In the data rows, 128 means zero.
Here are some points:
[182 133 104 106 122 119  93 151 144  98  94 145 148 102 135  96 138 151 111 138 161 135 108 151  82 126 138 124 171]
[ 59 136 175 137 158 127 139  80 123 122 133 110  97 122 158 172 127  72 202  97  86 116 164 123 180 121 131 156  95]
[112 127 131  42 179 146 142 104 162 114  70 152 115 134 245 113 137 142 255  74 159 155  70 173 147 106 204 183 225]
[ 69 132 159 153 129 128 146 103 111 140 153 107  94 139 128 149 123  94 126 126 100 113 148  98 159 140 121 135  94]
[195 112  72  92 102 119 116 191 149 139 102 146 164 126 130  83 108 179 125 130 180 151  85 156 103 122 150 143 205]
[198 115  85 145 100 130  91 152 163 136  80 168 178 108 113  81 128 166  87 147 158 149 105 127  78 100 137 134 195]
[183 142  98  98  62 138 178 180 130 145 145 144 132 128 110 103  89 185  98 105 130 167 119 174  90 145 125 102 135]
[119 128 113  70 159 110 133 131 152 140 105 126 130 145 181 119 115 156 196 104 151 129  95 171 134 120 176 154 190]
[104 131 139 123 133 121 121 110 136 113 127 112 110 125 155 142 127 108 146 128 118 116 108 136 140 130 140 138 117]
[ 52 141 167 115 134 108 209 114  80 150 193  90  54 155 125 207 105 113 129  63  66 121 163 142 131 191  91 104  18]
[106 138 131  97 153 108 191 141 123 156 164 120 107 145 130 160  82 152 107  99  93 127 127 164  90 169  96  89  80]
[159 116 117 177  91 139  73 130 155 112 108 151 171 116 129  97 143 106 100 182 157 122 105 109 136  91 142 139 170]
[178 134 110  78 137 147 107 122 154 131  66 161 134 121 185  79 150 137 202 134 171 144  84 154 128  84 186 170 204]
[ 96 143 128  96 145 108 184 132 114 149 148 117 101 153 132 169  96 162 138  91 116 133 131 164 116 157 119 122 103]
[109 127 138 153 165 122  67 106 154 109  71 121 132  93 168 127 174  92 163 150 138 102 131 102 148  94 140 171 154]
[104 145 152  95 151 169 141  93 144 132  83 133 120 133 201 120 131 116 241 107 124 146  99 148 160 118 178 172 177]
[153 135 118 152 103 142 104 142 126 106 142 131 144 113 102 119 140 117  81 170 134 122 112 115 113 127 114 121 120]
[172 116  84 150 109 119  89 159 142 115 110 143 157 110 113 108 143 127  75 163 157 116 101 139 103 130 120 115 142]
[217 129  81 111  62 133 130 177 159 111 130 163 177 118  94  77 113 200  69 144 170 163  95 167  65 137 131  91 173]
[132 109 130 101 149 153  84 129 158 108  76 156 150 114 205  94 147 114 192 147 167 137  96 123 136  88 171 185 204]
[ 92 135 167 133 148 156 124  80 131 112 103 124 125 121 161 134 133 106 195 119 113 133 151  92 156 103 135 155 143]
[105 138 134  71 162 120 201 127 117 150 164  99  85 156 160 178 100 139 170  70 100 145 124 169 120 171 130 120  92]
[113 141 153 193  88 149 140 134 131 124 171 124 135 125  62 146 114 121  37 149 105 128 142  94 126 150  84  94  70]
[ 70 122 143  96 161 108 164 113 110 147 144  95  77 145 129 174 110 118 187  67 104 122 166 123 162 169 138 130 102]
[211 124 115 153 118 124  76 140 148 101  93 151 179  94 141  98 140 128  96 159 143 138 119 115  90  86 122 131 155]
[142 103 130 199 117 142  57 125 117 106 115 147 170  98 112 111 157  84  88 189 129 115 149  50 125  85 101 135 137]
[131 127 122 150 111 111 114 131 122 128 131 118 130 112  89 127 125 136 104 134 122 108 138 113 121 138 117 116 111]
[ 53 120 151 115 135 108 194 109  79 159 205  85  61 166 100 184  96 131 155  77  89 108 177 123 173 177  98 120  49]
[170 114 119 185 116 147  29 103 151  92  66 146 189  98 143  84 182 103 114 205 164 114 120  69 134  52 131 151 199]
[131 134  99  22 174 129 150 127 162 124  73 139 104 135 229 115 141 171 255  82 161 156  77 202 140 109 186 163 222]
[142 119  91  66 125  95 146 159 141 143 103 122 124 123 138 113 114 181 149  67 153 138 118 185 125 130 155 145 178]
[182 117  94 143  94 120 126 170 142 137 135 137 158 124  83  99 111 156  63 148 140 138 103 139 101 132 121 106 144]
[193 136  98 147 101 141 105 150 134 130 120 158 153 116  91  93 131 136  90 168 140 151 111 134 107 123 135  98 140]
[186 132 102 106  85 141 132 165 144 119 111 157 157 107 126  91 120 180 115 109 162 163 109 168 101 113 151 141 181]
[147 112 105 103 134 136 107 130 176 116  66 153 157 120 186  83 154 147 177 127 180 138  93 141 118  84 173 166 231]
[166 114 111 239  98 126  51 132 143 115 121 132 168  97  55 109 151  83  29 217 118  94 138  65 122 107  87 113  98]
[153 137 116  91  92 103 185 186 100 146 167 141 106 148  96 134 102 191  80  93 138 153 126 188  92 180 113 103 109]
[255 116  53 127  47 109 128 228 123 132 141 169 183 120  46  74  94 226  11 160 174 157  89 177  52 146 111  70 146]
[140 123 126 124 141 137 112 127 140 142  89 131 129 125 137 107 135 128 152 129 133 130 130 134 142 117 153 155 158]
[109 107 152 176 156 142  75  81 127 109 105 116 141 111 160 146 159  53 157 160 122 115 148  75 153 100 127 153 135]
[105 125 126 111 178 151  82  98 179 120  49 149 138 114 212 114 159 102 228 142 168 126 104 122 162  76 170 201 210]
[255 128  55  82  51 147 148 197 136 128 129 175 177 138 124  71 117 187  81 140 176 183  59 190  52 122 153 107 183]
[108 118 146 157 149 132 107  97 116 116 136 131 113 125 121 138 151  92 131 149 107 123 147  90 143 130 125 122 112]
[ 77 114 158 179 180 142   0  58 159  69  74 119 162  92 167 113 171  45 171 190 128  78 145  47 166  87 135 188 148]
[146 131 124 116 120 114 168 169  93 127 161 136 123 141 104 146 102 158  92 101  99 144 111 149  91 165  94  87  86]
[119  95 135 157 151 159  36  91 166 105  51 139 170 107 191 102 181  76 187 172 179 110  95  75 152  66 170 187 218]
10 more points follow, each with its number after it:
[106 119 111  96 138 100 141 139 140 140 129 109 118 134 129 136 116 163 154  82 142 124 127 164 150 130 141 145 153] 0
[151 107 136 200 107 146  41 109 145  91  94 143 171  84 109  93 154  74  93 205 126 111 137  70 148  89 130 142 137] 1
[115 133 130  69 166 124 144 111 152 129  96 123 109 127 179 118 127 139 222  93 145 130 122 159 156 112 166 159 178] 2
[161 142 127 143  59 118 214 187  77 171 224 127 107 170  37 152  68 166   8 120  85 133 147 150  84 189  77  42  32] 3
[147 101 127 179 123 136  48 131 165 103  75 152 173 102 141  90 149 105 122 165 171 119 116  95 144  82 143 164 185] 4
[133 128 125 100 134 127 109 118 144  98 101 145 141 116 181 122 147 120 164 137 152 121 103 135 118 100 160 147 171] 5
[199 118  84 147  97 116  62 156 152 122 100 159 185  97 108  75 150 145  84 178 167 134 105 126 104 100 142 124 176] 6
[119 129 126 145 173 150  83 103 159 114  79 145 146 118 160 115 141  93 170 166 145 117 108 110 146 102 151 153 175] 7
[ 82 133 142  63 173 130 161  80 125 136 106 135  96 155 195 134 135 117 250  81 133 133 123 135 159 113 164 165 171] 8
[103 128 149 157 116 137 145 121 124 140 162 126 127 140 120 148 123 137 106 134 121 123 158 111 125 127 118 116 107] 9
Which of these numbered points is nearest to each point below, ignoring the 3 directions in which the first points spread most? Its number follows each.
[145 140 117 105 143 137 157 138 146 137 118 140 125 125 143 126 118 156 136 128 136 135 106 170 125 136 138 121 129] > 7
[195 104  92 142 112 107  89 158 133 112 103 146 162  91 103  97 153 148  75 165 153 123 105 131 100 125 127 121 149] > 6
[216 122  72  92  72 134 115 182 144 131 110 178 166 130 114  52 122 188 101 134 176 170  76 166  63 124 154 117 213] > 8
[136 138  96  81 116 133 195 175 119 163 178 128  98 169 109 133  89 183 115  97 141 146  96 196 114 174 136  89 124] > 7
[116 127 166 222 115 160  85  94 114 112 147 119 150 125  90 135 146  60  71 188  98 119 153  57 138 121  93 110  78] > 3
[136 135 127 107 116 125 140 166 117 116 155 126 119 119 125 153 117 147 103 123 114 123 117 157  93 155 102 105  89] > 5
[ 77 105 157 204 158 122  32  72 131 102 102 103 137 114 136 133 178  46 138 188 130  84 157  37 173  84 117 159 123] > 6
[193 141 103  87  85 105 175 163 110 147 162 147 131 131  82 109 116 169  82 108 136 156 125 157  77 160 124  86 113] > 8
[101 120 146 173 147 139  90  73 133 135 100 121 135 123 172 117 155  67 160 164 118 110 140  74 156  98 146 159 140] > 3
[ 74 142 142  59 143 119 195 120 110 144 141 111  81 153 191 167 119 144 201  53 109 133 130 182 132 146 145 139 113] > 5
[102 126 172 254 138 143  55  98 124 108 136 112 153 112  78 150 158  52  42 213  88  77 171  25 157 109  66 111  54] > 7
[142 115 116 142  91 114 165 185 110 142 165 125 123 137  79 142 105 166  53 122 122 141 127 138 112 155  96 100  77] > 4
[  0 159 214 161 156 122 198  53  81 148 215  66  59 165 111 217 107  90 133  91  44 103 206  88 171 183  69  95   6] > 9
[ 97 116 123  82 179 122 104 109 162 135  73 112 131 123 213 109 132 123 239 118 157 120  94 154 170 100 190 186 201] > 6
[195 132  99 192  92 137  96 148 137 116 131 143 172 104  72  98 135 126  41 197 139 134 120  91 101 118 112  97 114] > 7
[ 57 118 173 144 177 145  97  63 154 130  77 113 129 123 196 135 157  83 212 132 124 104 148  85 152  98 145 181 162] > 9
[114 109 144 193 111 126  90 143 124 119 148 115 149 109  83 134 126  95  63 166 116 106 147  74 130 127 100 118  90] > 4
[103 142 162  97 163 120 130  82 119 121  88 121 106 126 170 130 159  91 208 109 123 120 152  96 150 105 148 156 146] > 8
[ 85 132 152 124 168 171  94 100 160 108  83 131 136 123 188 113 156  99 216 140 147 125 109 118 174  95 156 171 188] > 7
[ 79 117 145 144 143 137 135 115 129 133 129 108 119 139 141 159 134  90 146 109 119 128 130 111 162 134 125 133 117] > 4
[105 122 146 170 112 132 140 127 107 128 163 117 120 150 101 153 131  98  83 139 101 123 150 113 131 146  90 102  65] > 3
[234  96  89 220  64 153   0 121 171  68  51 182 237  53 108  32 182  84  59 255 177 105 104  72 107  44 147 153 197] > 1
Here are 10 other points, each followed by its number:
[111 144 140 128 104 117 172 143 102 149 165 119 107 139  89 133  98 158  95 106 114 120 151 143 119 154 106 112  88] 0
[113 118 148 223 131 143  46  90 144 106 125 128 171 105  99 116 158  58  65 194 110  94 171  46 130  93  87 121  99] 1
[120 110 147 136 189 169  27  56 155  76  25 164 177 103 248  88 198  49 250 188 175 129  93  65 164  56 192 210 240] 2
[191 118 105 169  78 129 108 158 115 113 132 142 144  96  75  92 121 131  48 173 121 136 120 112 104 125 111 110  96] 3
[110 118 126  98 119 104 165 139  98 132 148 127 102 134 108 131 112 158 129  84 122 124 137 151 141 148 126 121 100] 4
[159 133 130 171 100 141 123 140 125 120 144 148 150 126 100 124 131 123  76 169 122 145 132 108 124 115 113  97 114] 5
[135 132 113 126 115 129 134 131 134 130 139 131 124 126  98 127 128 149 110 127 143 121 128 131 114 145 116 106 136] 6
[174 108 116 161 124 142  33 125 168  91  40 157 192  89 157  62 164  95 137 196 179 113 103  94 140  63 168 173 206] 7
[ 98  99 138 142 172 152  15  73 181 100  29 139 186 101 216  70 187  72 210 186 183 108 126  59 169  40 183 212 255] 8
[137 118 149 160 112 116 122 144  95 112 159 130 138 131  95 153 129 116  63 142  97 131 151 100 109 142  81  99  58] 9
The same question for these:
[ 40 145 177 113 142 119 205 104  86 158 198  84  46 173 103 187  96 128 127  70  76 109 185 133 164 189  91 108  44] > 0
[128 126 106 104 153 142  64 105 149 117  72 131 139 114 168  96 174 106 192 149 189 116 106  98 146  95 172 168 220] > 6
[245 114  62  61  90 146  95 168 164 115  65 199 186 112 190  46 146 169 167 151 222 183  41 181  82  87 195 154 255] > 2
[106 133 154  89 137 111 207 150  90 154 180 105  74 169 111 187 102 153 124  66  72 131 145 159 127 179  82 107  46] > 9
[185 145  80  29  92 125 205 188 114 155 151 151 105 147 113 106  84 207 132  79 134 164  82 234  95 165 150 116 154] > 3
[181 146 114 150  97 136 123 143 143 124 127 150 164 112 126 113 143 144  98 169 137 151 115 131 107 112 122 111 153] > 5
[138 139 155 197 117 129 108 109 108 132 156 121 136 116  88 117 132  97  58 180  86 114 165  72 125 131  92 113  62] > 3
[183 136  85  40  98 120 205 217 136 157 134 139 117 122 113 112  63 224 127  62 142 167  95 232 106 161 150 110 155] > 7
[ 95 130 156 148 102 113 155 120  88 143 196 112  99 149  75 156 111 125  83 118  96 111 172 109 137 149  93  99  45] > 0
[  4 127 190 143 210 129 129  25 124 129 122  75  84 130 185 187 144  32 232 112  69  83 188  75 189 110 129 160  93] > 1
[ 67 117 181 165 192 134  44  47 135  91  57 123 133  94 208 141 176  34 200 155 108  88 161  67 175  64 142 207 133] > 9
[128 110 166 210 137 115  99 112 115 128 135 119 149 102 100 153 130  76  74 148  76 106 182  60 121 115  72 109  54] > 9
[ 94 138 166 172 105 147 167 108  95 134 178 129 112 147  87 154 112 103  92 126  91 132 158  87 138 156  95  95  55] > 5
[169 133  86 113  84 122 145 172 128 123 136 133 135 126  99 107 133 171  83 135 154 137 108 136  94 139 115 100 151] > 6
[123 119 124 114 137 123 107 113 131 126 105 132 143 135 154 110 145 122 175 126 143 132 128 120 128 106 154 145 166] > 8
[151 126 123 148  85 101 188 167 117 151 189 114 132 144  59 146  89 149  39 105  88 144 151 153  86 163  79  64  45] > 1
[ 95 141 156 165 125 128 129 108 102 130 154 109  99 133 102 154 135 121 102 133 107  97 156  93 146 140 112 126  85] > 0
[143 127 130 138 129 116 140 140 143 131 139 124 149 133 119 131 113 147  83 149 114 127 125 130  73 155  94  94 104] > 1
[ 80 141 158 184 111 141 180 125 104 148 194  98  94 146  85 195 102  96  74 125  67 127 161 107 130 173  76  87  22] > 5
[  0 141 214 132 223 142 121  18 124 118 114  64  67 128 201 199 152  27 250  94  55  86 206  62 214 119 127 178  72] > 1
[ 39 115 173 120 182 137 122  73 118 113 120  97  96 123 178 167 137  79 211  76  98 103 173  98 201 127 140 175 113] > 4
[ 80 128 150 146 131 120 161 126  99 152 171 116 110 143  94 168 107 132  87 110 100 110 157 114 151 144  95 105  65] > 0
